One turn sends every row of this set to another row. A few are shown first. Where does it send the rows asked after them?
z522: [-5.96 -2.93 -1.96 -0.28 -0.07  3.38 -0.87 -1.12  1.74 -0.59  1.46  0.96
 -0.57 -0.49 -0.07 -1.93 -0.96  0.04]
z972: [-3.50  1.26 -0.61  1.80  1.71  3.52 -1.33  0.11  2.03  2.70  2.07  0.93
 -0.52  0.72 -1.32  1.07 -0.80  1.07]
z244: [-4.65 -0.15  1.12  3.15 -0.16  1.85 -1.15 -0.54  2.49  0.69  2.06  0.52
  0.53  1.41 -1.80  2.18 -1.49  1.29]
z354: [-4.07 -1.15  0.10  1.72  0.30 -0.14 -0.40  0.97  1.65  0.46  2.52  0.38
  1.92  3.20 -2.06  0.66 -0.45 -0.51]
z446: [-3.01 -0.57 -1.31  1.66 -0.21  3.66  1.15 -1.61 -1.40 -0.82  1.97 -0.11
 -2.25  0.78 -0.58  0.95  1.95 -0.11]
z897: [-2.76 -0.80 -1.04  1.14 -1.66  1.40  0.21 -0.27  0.19 -1.51  0.62  0.95
  0.85 -0.79 -0.61  1.48  1.42 -2.13]
z923: [-3.58  0.44 -2.46  2.37  1.17  4.35  1.83 -1.18  0.28 -0.46  0.62 -0.83
  0.24  0.69 -0.22  0.33  1.31 -1.65]
z806: [-6.02 -3.05 -1.60  1.02  1.51  3.94 -0.88 -0.17  1.66 -1.00  1.81  1.40
  0.45 -0.67 -0.39 -2.65 -0.27  0.84]
z753: [-4.98 -0.70 -0.36  1.28  1.90  0.06 -0.55  1.23  0.31  1.07  3.28  1.33
  1.08  2.21 -1.04  0.90  1.12  2.45]
z6: [-3.10 -0.66 -1.24  2.59  1.41  5.41  1.92  0.64 -1.24 -0.44  2.75  0.21
 -0.09  0.55 -1.90 -0.36  1.46 -0.62]
z158: [-3.07 -0.87  0.54  3.43 -0.47  3.04  0.45  1.16 -0.95 -2.14  1.72  1.61
  0.82 -1.41 -1.79  0.08  2.09  0.75]
z829: [-3.77  0.73 -1.34  0.97  1.73  0.46 -0.51  0.56  0.54  1.72  1.83  0.17
 -0.79  2.93 -0.97 -0.50  1.27  1.50]
z249: [-2.79 -0.94 -1.93  2.65  2.33  3.85  1.07 -0.74 -0.85 -0.98  1.79  0.22
 -0.24  0.54 -0.28  0.57  2.93 -0.85]
z597: [-3.90  0.80 -1.25  1.25  2.11  0.72 -0.51  0.71  0.56  1.70  1.92  0.04
 -0.64  2.89 -1.03 -0.63  1.39  1.56]
z795: [-4.88 -2.16 -1.78  1.78  0.90  2.99 -1.23 -0.49  0.36 -0.91  1.94  2.18
 -1.24  0.35  0.04 -3.29 -1.39  1.30]
z549: [-3.78  0.05 -0.15  1.18 -2.15  4.22  0.98  0.96 -0.55 -0.52  2.06  0.69
  0.25 -1.89 -1.70  0.68  0.72  1.45]
z533: [-5.41  0.81  0.24  2.33  0.38  2.07 -1.10 -0.58  2.16  1.33  1.90  1.27
  0.36  0.94 -0.86  2.51 -1.49  1.88]
z371: [-4.79 -1.07 -0.08  1.66  1.91  0.96 -0.70  0.92  1.51  1.31  3.07  0.38
  1.39  1.56 -1.03  1.80  0.80  2.83]
z995: [-3.54  1.30 -0.87  1.81  2.09  3.55 -1.30  0.17  2.12  2.63  1.95  1.04
 -0.10  0.75 -1.19  1.05 -0.77  0.65]
z682: [-5.96 -3.04 -1.15  1.24  0.60  3.04 -0.66 -0.58  0.97 -1.67  1.60  1.15
 -0.56  0.07 -0.66 -3.18 -0.19  1.29]
z913: [-4.17 -0.06 -1.89  2.24 -0.45  2.60  1.77  0.04 -0.84 -2.44  2.23  0.45
  2.50 -0.66  0.87  0.95  1.48 -0.05]
z756: [-4.40  0.14 -1.24  1.93 -1.87  2.68  1.76 -0.28 -1.35 -2.59  2.29  0.37
  1.21 -0.52  0.46  0.98  0.99  0.74]
z91: [-2.63  0.12  0.49  3.08  1.32  1.59 -1.39  0.26  0.71  0.71  2.12  1.67
 -0.76  2.60 -2.58 -0.31 -0.47 -1.22]
z292: [-4.53 -2.46 -2.53  1.54  2.10  2.98 -1.40 -0.30  1.04 -0.68  1.70  2.21
  0.33 -0.01  0.58 -2.86 -1.10 -0.21]
z759: [-2.64 -0.06  0.32  2.92  1.25  1.47 -1.49  0.18  0.87  0.82  2.21  1.64
 -0.59  2.58 -2.53 -0.14 -0.35 -1.48]
z752: [-4.03  0.75 -1.25  3.13  0.23  5.17  1.95 -0.91 -0.71 -0.76  1.43 -0.72
 -1.12  0.57 -1.06 -0.32  0.98  0.57]
z978: [-4.80 -0.61 -0.70  0.27  0.80 -0.58 -0.70  0.46  0.56  1.24  2.83  1.07
  0.41  2.55 -0.62  1.59  0.69  1.68]
z765: [-5.25  0.57 -0.17  2.93  1.97  1.98 -1.08 -0.13  2.46  1.25  1.75  1.41
  1.72  0.69 -0.70  2.30 -0.77  1.36]
z977: [-4.20  0.08 -1.01  2.27 -1.34  4.02  1.84  0.33 -1.12 -2.12  2.98  0.71
  1.93 -1.20  0.01  0.89  0.51  0.55]
z460: [-4.48 -0.33  0.33  2.29  0.58  0.52 -0.63  0.76  1.38  0.40  2.34  1.62
  1.68  2.89 -2.29  0.82 -1.40 -1.34]
z513: [-4.89 -1.94 -2.70  0.31  0.23  2.53 -1.24 -1.11  1.01 -0.28  1.50  1.53
 -0.82  0.35  0.90 -2.40 -1.98 -0.01]
z175: [-4.39 -0.41  0.43  3.56  1.35  1.70 -1.25 -0.05  2.88  0.72  1.68  0.66
  2.09  1.28 -1.46  2.10 -0.79  0.48]
z629: [-4.12  0.30 -1.06  0.75 -2.81  1.74  1.26 -0.01 -0.46 -1.07  0.51 -0.40
  0.06 -0.39 -0.75  0.30  1.35  0.59]
z300: [-4.71 -2.21 -1.98  0.89  0.03  3.14 -1.29 -0.88  0.58 -0.50  2.03  1.99
 -1.50  0.19  0.14 -2.50 -2.01  0.64]
z308: [-5.68 -3.32 -0.84  0.86 -0.16  3.34 -1.22 -1.18  1.16 -1.43  1.81  1.59
 -1.18 -0.42 -0.72 -2.21 -0.92  0.26]
z936: [-2.92 -0.57 -2.08  0.73 -0.20  4.53  1.80 -0.57 -0.71 -0.06  2.21 -0.39
 -0.68  1.07 -1.24  0.53  0.76 -2.31]
z451: [-5.35 -3.41 -1.58  1.36  1.61  3.18 -1.33 -0.80  1.65 -1.46  1.36  1.86
  0.41 -0.46 -0.16 -2.20 -0.35 -0.82]
z963: [-4.78 -0.31  1.20  2.89  0.15  1.10 -0.58  1.19  0.77  0.14  3.02  1.79
  0.99  2.77 -2.83  0.37 -1.57 -0.07]
z335: [-3.70 -0.50 -1.32  1.58 -1.81  2.63  1.32 -0.31 -1.13 -2.52  2.69  0.91
  1.39 -0.67  0.22  1.51  0.82 -0.86]
z779: [-4.46 -2.21 -2.85  0.94  1.31  2.23 -1.26 -0.93  1.05 -0.73  1.28  1.87
 -0.13  0.56  0.88 -2.63 -1.18 -0.56]
z235: [-3.93 -0.11 -1.35  2.55  0.64  2.21  1.30  1.56 -0.09 -1.44  0.66  0.29
  2.72 -0.88 -0.74 -0.54  2.64  0.67]
z939: [-5.92 -3.09 -2.18  0.32  0.69  2.28 -0.92 -1.08  1.75 -1.36  0.93  0.89
  0.11  0.30  0.17 -2.48 -0.19 -0.55]
z211: [-3.25 -0.31 -1.74  0.98  0.16  3.18  0.82  1.12  0.90 -0.30  1.02  0.70
  2.84 -1.75 -0.55  1.22  1.36 -1.36]
z110: [-3.96 -0.02 -1.92  1.60 -1.03  3.27  1.74 -0.01 -0.52 -1.86  2.51  0.50
  2.49 -1.11  0.53  1.41  0.60 -0.78]
z922: [-3.64 -0.67 -1.05  2.78 -0.72  3.02  1.50  0.41 -1.40 -2.83  2.97  1.14
  1.95 -0.78 -0.02  0.79  1.26 -0.11]
z378: [-4.48 -1.02  0.92  2.52  0.09  0.64 -0.26  1.45  0.91  0.30  3.12  0.45
  1.14  3.12 -2.74  0.20 -0.60  1.12]
z365: [-4.52 -1.05 -0.37  0.47  0.50  0.40 -0.75  0.03  1.71  1.52  2.92 -0.01
  0.68  1.77 -0.64  2.50  0.27  2.01]
z301: [-4.94 -2.19 -2.25  1.76  1.91  3.47 -1.07 -0.08  0.72 -0.55  1.87  2.21
 -0.09  0.07  0.34 -3.22 -1.27  1.09]

z806 moves to z451
z897 moves to z629
z779 moves to z513
And these:
z936 moves to z446
z244 moves to z378
z972 moves to z91
z756 moves to z977
z765 moves to z460

One turn sends every row of this set to another row. A few are shown first. Where does it send the rows asked after them?
z640: [-0.97  1.75  0.52 -1.14  1.00  2.52  1.69 -1.47  0.60 -1.12 -0.56  1.95]
z49: [-1.89 -0.93 -1.43 -0.94 -0.08  0.80 -1.25 -0.99  1.46 -1.10 -2.05 -1.03]
z783: [ 0.16 -1.36 -0.73 -0.51 -1.47 -0.55  0.22 -2.48 -1.87 -2.15  0.92  0.80]
z953: [-1.71  2.25  0.00 -2.39  0.23  0.48  0.67 -0.40 -0.30  0.05 -1.65  0.62]
z507: [-0.38  1.32 -2.92 -1.08  0.35  0.87  0.88  1.23  0.56 -0.85 -1.39  0.29]
z942: [-0.39 -1.68 -0.78 -1.30 -1.58  0.41  1.05 -1.72 -1.04 -2.09  0.76  1.93]
z839: [-1.16 -0.06  0.49  0.80 -2.72 -1.01 -1.06  0.43 -0.94 -1.09 -0.79 -0.27]
z719: [-1.15 -1.05  0.61  1.70  0.96 -0.46  0.07 -2.51  0.15 -2.06  0.80  2.06]
z656: [ 0.93 -0.23  0.33 -0.23 -0.97 -0.75 -1.09 -1.46 -2.33  0.52  0.88  0.56]
z23: [-3.30  1.10 -2.11  0.99 -0.38  1.39  0.33 -1.30  1.66 -0.01  0.08 -0.49]
z438: [-1.25  0.73 -1.96  1.12  0.44  0.98 -1.02  1.01  0.08 -0.60 -1.84 -1.52]
z593: [ 0.47 -0.72 -1.37 -1.85 -0.58  2.33  0.74  0.69 -0.08  1.09 -0.19  0.63]
z964: [-1.20  1.43  0.56 -0.03  1.08  1.63  1.06  1.52  0.88 -0.62 -1.06 -1.04]
z894: [-0.29  0.89  0.69 -0.70  0.91  3.13  1.08 -0.95  1.41  0.88  1.12  0.06]
z910: [-0.75  0.64  0.29  1.29  1.36  0.28  0.34  1.81 -1.42  1.38 -0.41  0.96]
z345: [-1.08  0.56 -2.07  0.55  0.08  2.03  0.42 -1.35  0.66  0.61  1.30 -2.08]
z331: [-0.53  0.64 -0.06  2.20  1.05 -1.60 -0.21  0.50 -1.89 -0.26  0.21  0.79]
z770: [ 0.36 -0.85  2.38 -0.84 -0.33 -0.16 -0.68 -1.32 -1.15 -1.35 -0.41  1.43]
z669: [-0.06 -1.11 -1.09  1.26 -1.15  0.24 -1.70 -2.71 -0.98 -1.90  0.82  0.77]
z305: [ 0.95  0.10  1.10 -0.13  0.48  0.21 -0.34  0.35 -2.04 -1.86 -0.58  2.27]
z406: [-0.24  0.55 -0.61 -0.36 -1.10 -1.06 -1.17 -0.25 -2.62  1.12  0.56  0.27]
z156: [ 0.29  0.55 -1.70  1.03 -0.21  2.32 -0.63  1.01 -0.24  1.57 -0.08 -0.84]
z86: [ 0.95 -0.22 -0.15  0.83  2.39  0.12 -0.49  0.92  0.06  0.05  0.42  2.04]
z273: [-1.16  0.56 -1.01 -0.59 -3.22  1.70  0.76 -1.94  0.99  0.00  0.29 -0.38]
z19: [ 0.30 -0.78  0.52  1.18  0.50  0.23  1.84 -0.76 -0.91 -1.53  1.36  3.00]
z592: [-1.36  2.14 -2.48 -1.00  0.52  0.59 -0.21 -2.57  1.45 -0.32 -0.43  0.46]
z934: [ 0.07  1.64 -0.30 -0.64 -1.46  2.29  1.39  0.18  1.78 -0.66 -0.71  1.16]
z823: [-2.91  0.56 -1.31 -0.42  1.77  1.38  1.00  0.44  1.44 -1.06 -1.21  0.88]
z755: [-0.33 -0.32  0.44  0.25 -1.73 -1.20 -0.58 -0.23 -1.84 -2.29 -0.99 -0.25]
z545: [-0.34 -0.39  0.10  3.40 -1.24 -0.59 -0.44  0.01 -0.95 -0.24  1.13  0.47]
z870: [-1.16  0.82 -0.33  0.64 -0.22 -1.05 -1.01 -1.10 -2.06 -2.93 -0.94  0.82]
z734: [ 1.28  0.24  0.77  0.70 -1.81  0.97 -0.98 -0.87 -1.61  0.00  1.40  1.75]
z42: [-0.53 -0.70 -0.19  0.82 -0.37  2.18  2.05 -1.95 -0.11  0.23  2.03  2.34]
z787: [-1.50  0.93 -1.06 -0.04 -0.52  2.50  1.31 -3.31  1.21 -1.60  0.50  1.10]
z804: [-1.63  1.71 -0.22 -0.02  0.26  2.14  1.55  1.34  0.74  1.29 -0.19  0.90]
z631: [-2.16 -0.80 -1.71  3.07 -1.06  0.36 -0.43 -0.51 -0.08 -0.13  0.25 -0.88]
z710: [-0.34 -1.62 -2.07  2.34 -0.25  0.10 -0.24 -0.15  1.02 -2.46  0.60  0.61]
z145: [-1.40 -0.56 -1.55  0.46 -0.28  3.23  0.83 -0.56  1.90  1.14  0.98  0.87]
z851: [-0.60 -1.09  1.52 -1.43  0.25 -0.09 -0.80 -2.04 -0.08 -1.38 -0.50  2.05]
z630: [-2.76  0.09  0.56  0.66  1.42  0.16  1.01 -1.75  0.46 -2.24 -1.07  1.85]
z150: [-1.54  2.20  1.22  2.07  0.28 -1.03  0.22 -0.86  0.73 -1.85 -0.47  1.37]
z98: [-0.14  0.34 -1.25  0.07 -0.72  1.98 -1.47 -0.69  2.60  0.82 -0.53 -0.22]
z221: [ 0.15  1.61 -0.89  1.86 -1.11  0.19  1.24 -1.47 -0.45 -0.04  2.55  1.85]
z796: [-2.33  0.71 -1.45 -0.36  0.62  1.59  1.59 -1.04  1.28 -2.42 -0.24 -1.15]

z783 moves to z656
z964 moves to z796
And these:
z305 moves to z870
z823 moves to z23
z934 moves to z507
z150 moves to z710
z19 moves to z331
z49 moves to z273
z156 moves to z640
z839 moves to z942
z910 moves to z630

One turn sends every row of this set to another row. A few are shown first. Where does it send the rows asked after them?
z207: [-0.18  0.95  0.40 -1.97 -0.97  0.93 -0.32  2.64  1.61 -0.17  1.05 -1.13]
z582: [ 1.11 -0.25  1.66 -2.52 -1.88 -1.22  1.62  0.35  0.59 -0.22 -0.65 -1.59]
z760: [-0.77  0.77  0.17 -0.18 -1.74  0.36 -1.73 -0.29  2.31 -0.78 -1.98  1.13]
z690: [-0.40 -0.01 -1.12  1.08 -1.35 -0.75  1.79 -0.91  0.57  1.32 -2.89 -1.23]
z32: [ 0.15  0.46  0.88 -1.26 -0.86  1.71 -2.06  0.06 -1.47 -0.88 -2.17 -1.06]
z704: [ 0.02  0.60  1.02 -2.01 -0.70  0.36  1.24 -0.33 -1.55 -0.09 -3.08  0.16]
z919: [ 0.76  0.11  0.97 -1.20  1.52 -3.08  0.68 -0.56  1.57 -0.13 -1.09 -0.81]
z24: [-1.84 -1.26 -0.63 -0.07 -0.71  0.26 -1.54 -0.65  1.43 -0.94  0.89 -2.63]
z742: [-0.40 -0.71  0.95 -2.53  0.60 -0.59  0.72  1.60  1.10  1.91  0.88 -1.95]
z193: [ 0.26  0.37 -0.22 -0.16  1.97  0.14 -0.67  1.67  1.83 -1.96 -0.32 -1.36]
z976: [-1.93  0.40 -0.59  0.44 -1.98 -0.98  0.69  0.14  1.27 -1.82 -0.96  0.67]
z238: [-2.16 -1.23 -0.31 -1.27  1.15 -1.16 -0.34  1.09 -1.01  1.98  0.37 -1.10]
z119: [ 0.02 -0.67  0.92 -1.37  1.30  2.45 -1.31 -0.50  0.93  0.15 -1.63  0.27]
z689: [ 1.09  2.00  1.91  0.53  0.37  0.67  0.86  1.26 -0.14  0.33  0.59 -0.62]
z439: [-1.97  0.94 -1.85 -1.71  0.56  0.63  0.62  0.66  0.96 -2.23 -0.83 -1.51]
z673: [-0.56  2.03 -0.44  1.01  1.70 -0.32 -0.53 -0.91  1.72  1.72 -0.27 -1.01]
z289: [-1.76  1.33  1.52 -1.48 -0.41 -1.26 -0.44 -1.52 -1.70  1.71 -1.14 -1.44]
z270: [ 0.41  1.30  1.35  1.79 -0.35 -0.35  0.95 -0.56 -1.25 -0.64 -1.24 -0.63]
z168: [-0.09 -0.57 -0.99  0.56 -1.10 -0.33 -1.72 -1.97  0.49  0.65  1.33 -0.62]
z93: [ 1.25  1.03 -0.18 -0.28 -1.36 -2.01  0.14 -1.28  1.39  1.88 -0.22  1.02]
z25: [-1.11 -0.23  0.57  0.37 -0.49  0.11 -1.55  3.43 -0.09  0.42 -0.56 -1.17]
z707: [-0.93 -0.60 -1.03 -1.07 -1.21 -0.41  2.48  1.86 -1.15  0.03 -0.58 -1.53]
z75: [-1.36  2.81  0.47 -0.32  1.33  0.57 -1.37 -0.77  0.57  0.94 -2.44 -1.13]
z12: [ 0.11  0.49 -0.56 -2.20  0.15 -0.92 -0.22  0.02  3.50  0.01 -1.20 -3.02]
z426: [ 1.84  0.64 -2.22 -1.35 -1.72  0.30 -1.62  0.25  0.03 -0.15 -0.22 -0.66]
z514: [-0.36  1.03  0.78 -0.04 -1.26 -0.34  1.42 -0.39  1.71  1.67  1.98 -0.62]
z570: [-1.44  0.44 -0.83 -2.64 -0.39 -0.72  0.36 -0.30  1.67  2.54 -1.76 -2.57]
z228: [-2.03  0.83 -0.90 -0.24  0.12 -2.29  2.38 -0.30 -0.66  0.17 -1.36 -0.99]
z938: [ 0.31  0.35 -2.51 -0.79 -0.63  1.99 -0.80  0.30  0.22  0.80 -2.26 -1.45]
z672: [-3.20  1.23  0.32  0.53  0.30 -0.87 -2.12  0.12  1.28 -0.17 -1.53 -1.25]
z497: [ 1.11 -0.35 -0.35 -0.83 -2.27  0.33  1.22  0.48 -0.67  0.29 -1.59 -3.05]
z359: [ 0.76 -1.92 -1.10 -2.22  0.45 -0.18 -0.59 -1.54  1.98  0.73 -0.57 -1.75]
z5: [ 1.39  1.78  1.00 -0.19 -0.87  0.26 -0.57 -0.03 -0.24  0.44  0.06  2.02]
z482: [ 0.48 -1.45 -1.27 -1.83  0.88  0.55  0.06  0.18 -1.76  1.07  0.66 -1.28]
z763: [-0.41  1.04 -0.50 -1.59  0.50 -0.56  0.64  2.53 -0.41  0.11 -1.51  1.47]
z63: [-2.92 -0.03  1.21  0.62 -1.39 -1.83  0.11  0.03  0.53  1.68 -0.94 -1.55]
z39: [ 0.52 -1.09  1.33 -1.44  0.67 -0.82  0.90 -2.72  0.78  1.21 -0.02 -0.40]
z849: [-0.62  0.39 -1.60  0.59 -0.99  0.21 -1.83 -1.34  0.55  2.16 -1.00 -2.60]
z627: [-0.17  1.92  0.07  1.03  0.12 -1.12  0.25  0.09  2.30 -2.05 -0.25 -0.23]
z366: [ 0.14 -0.74  0.06 -2.70  0.23 -0.61  0.64 -0.02  0.53  0.57 -1.99  1.86]

z228 moves to z32
z849 moves to z359
And these:
z760 moves to z673
z25 moves to z690
z168 moves to z12

